Look-ups in named tables: a row name and a column name give one cell, copied from the table.

Kopate:
cols = Dokuzi, Pas, Fetot, Salob, Fuf, Tuti, Gupogeg
Soz: [252, 177, 14, 191, 45, 159, 103]
Kupego: [205, 189, 126, 201, 98, 208, 89]
Bif: [160, 22, 61, 205, 251, 42, 131]
Nupe: [119, 46, 80, 108, 209, 29, 227]
Fozum: [184, 46, 52, 225, 212, 63, 112]
Rufo: [185, 220, 19, 82, 5, 131, 212]
Difo: [192, 103, 4, 146, 92, 70, 165]
Kupaz: [176, 149, 131, 182, 133, 162, 112]
Lemez: [212, 152, 66, 196, 97, 155, 102]
Nilerib: [175, 25, 33, 213, 227, 38, 125]

What is the Salob of Lemez in Kopate? 196
What is the Salob of Nupe in Kopate? 108
What is the Fetot of Rufo in Kopate? 19
What is the Dokuzi of Bif in Kopate? 160
What is the Pas of Bif in Kopate? 22
What is the Pas of Nupe in Kopate? 46
What is the Fuf of Lemez in Kopate? 97
What is the Dokuzi of Lemez in Kopate? 212
What is the Dokuzi of Rufo in Kopate? 185
What is the Gupogeg of Fozum in Kopate? 112
What is the Pas of Kupaz in Kopate? 149
What is the Fuf of Kupaz in Kopate? 133
What is the Fuf of Kupego in Kopate? 98
What is the Dokuzi of Kupaz in Kopate? 176
What is the Pas of Rufo in Kopate? 220
What is the Salob of Bif in Kopate? 205
What is the Dokuzi of Nilerib in Kopate? 175
What is the Pas of Kupego in Kopate? 189
What is the Fuf of Nupe in Kopate? 209
What is the Fetot of Nilerib in Kopate? 33

Getifus =
fields: Bebazer, Voda, Gevutup, Firirom, Fon, Vipif, Gubuzu, Tizeka, Tad
Lubadas: [4339, 6251, 6331, 4437, 5316, 4277, 3949, 5081, 6516]
Lapu: [7741, 2479, 2320, 7484, 5216, 7901, 8722, 5964, 1763]
Vugif: [2718, 8035, 8207, 2981, 5300, 2554, 1710, 4562, 8761]
Movaf: [7341, 2946, 2853, 7135, 5340, 7467, 8101, 6032, 2356]
Kivelek: [7335, 2927, 2793, 7119, 5218, 7469, 8158, 5843, 2327]
Dobo: [3263, 7419, 7534, 3464, 5229, 3139, 2504, 4620, 7983]
Vusezeg: [4707, 5858, 5935, 4772, 5373, 4664, 4429, 5281, 6023]
Nafako: [3311, 7358, 7458, 3504, 5193, 3192, 2590, 4580, 7905]
Tep: [3013, 7715, 7878, 3247, 5324, 2866, 2106, 4689, 8360]
Tum: [5664, 4792, 4796, 5628, 5327, 5685, 5782, 5501, 4680]
Tenona: [7252, 3013, 2874, 7042, 5189, 7383, 8058, 5775, 2433]
Kuv: [7632, 2592, 2427, 7383, 5182, 7788, 8590, 5879, 1903]

Lapu, Tizeka => 5964
Vusezeg, Bebazer => 4707
Kuv, Gevutup => 2427
Vugif, Fon => 5300
Vusezeg, Voda => 5858
Kuv, Gubuzu => 8590
Kuv, Voda => 2592
Tum, Tad => 4680
Vugif, Vipif => 2554
Lapu, Gubuzu => 8722
Tenona, Fon => 5189
Movaf, Voda => 2946
Tum, Gevutup => 4796
Vusezeg, Tad => 6023
Tep, Gubuzu => 2106
Tum, Fon => 5327
Lubadas, Fon => 5316
Vusezeg, Gubuzu => 4429

Piziv:
          Midap  Selapub    Vagu  Niruvur   Dizeg  Mesovo   Narol
Kivegit  89.842   39.460  67.185   40.041  55.981  35.391  28.869
Fos      19.017   60.581  47.673   52.372  55.707  70.143  68.786
Basode   17.481   53.811  21.379   62.971  31.049  48.751  62.147
Negi     20.769   52.541  21.223   62.843  30.039  46.271  59.990

What is the Niruvur of Basode in Piziv?
62.971
What is the Selapub of Basode in Piziv?
53.811
What is the Mesovo of Negi in Piziv?
46.271
What is the Dizeg of Kivegit in Piziv?
55.981
What is the Vagu of Basode in Piziv?
21.379
What is the Midap of Negi in Piziv?
20.769
What is the Dizeg of Basode in Piziv?
31.049
What is the Mesovo of Kivegit in Piziv?
35.391
What is the Selapub of Fos in Piziv?
60.581
What is the Narol of Kivegit in Piziv?
28.869
What is the Narol of Fos in Piziv?
68.786
What is the Dizeg of Fos in Piziv?
55.707
What is the Midap of Fos in Piziv?
19.017
What is the Midap of Basode in Piziv?
17.481
What is the Dizeg of Negi in Piziv?
30.039
What is the Selapub of Kivegit in Piziv?
39.460
What is the Mesovo of Fos in Piziv?
70.143
Row with the largest Mesovo: Fos

Sal:
|  | Bome | Migu | Gozemad | Zekonor | Sab | Guzu |
|---|---|---|---|---|---|---|
| Dup | -0.6 | -0.6 | -0.6 | -0.6 | -0.6 | 0.6 |
| Boz | -0.3 | 0.5 | -0.4 | 0.4 | 0.3 | -0.6 |
| Daso | -0.5 | -0.6 | -0.4 | -0.6 | -0.6 | -0.1 |
| Makor | -0.5 | 0.1 | -0.5 | 0.1 | 0.2 | 0.3 |
| Lile | 0.3 | -0.5 | 0.6 | -0.5 | -0.6 | -0.3 |
| Zos | 0.5 | -0.6 | 0.5 | -0.6 | -0.6 | -0.6 |
| Sef | -0.6 | -0.4 | -0.6 | -0.4 | -0.3 | 0.4 |
| Kopil | -0.6 | 0.4 | -0.6 | 0.3 | 0.3 | -0.4 |
| Dafov | -0.6 | 0.9 | -0.6 | 0.8 | 0.7 | -0.6 |
| Mave | -0.5 | 0.1 | -0.5 | 0.0 | 0.2 | 0.7 |
| Pili | -0.6 | 0.2 | -0.6 | 0.1 | 0.2 | 0.0 |
| Tusud | -0.6 | 0.1 | -0.6 | 0.1 | 0.1 | -0.5 |
| Pasibu | -0.2 | -0.6 | -0.1 | -0.6 | -0.6 | 0.0 |

Mave, Migu -> 0.1
Pasibu, Guzu -> 0.0
Pasibu, Sab -> -0.6
Dafov, Migu -> 0.9
Zos, Bome -> 0.5
Zos, Zekonor -> -0.6
Dup, Bome -> -0.6
Pili, Migu -> 0.2
Dup, Migu -> -0.6
Daso, Zekonor -> -0.6
Kopil, Zekonor -> 0.3
Lile, Zekonor -> -0.5
Zos, Guzu -> -0.6
Sef, Zekonor -> -0.4
Makor, Bome -> -0.5
Tusud, Bome -> -0.6
Dafov, Zekonor -> 0.8

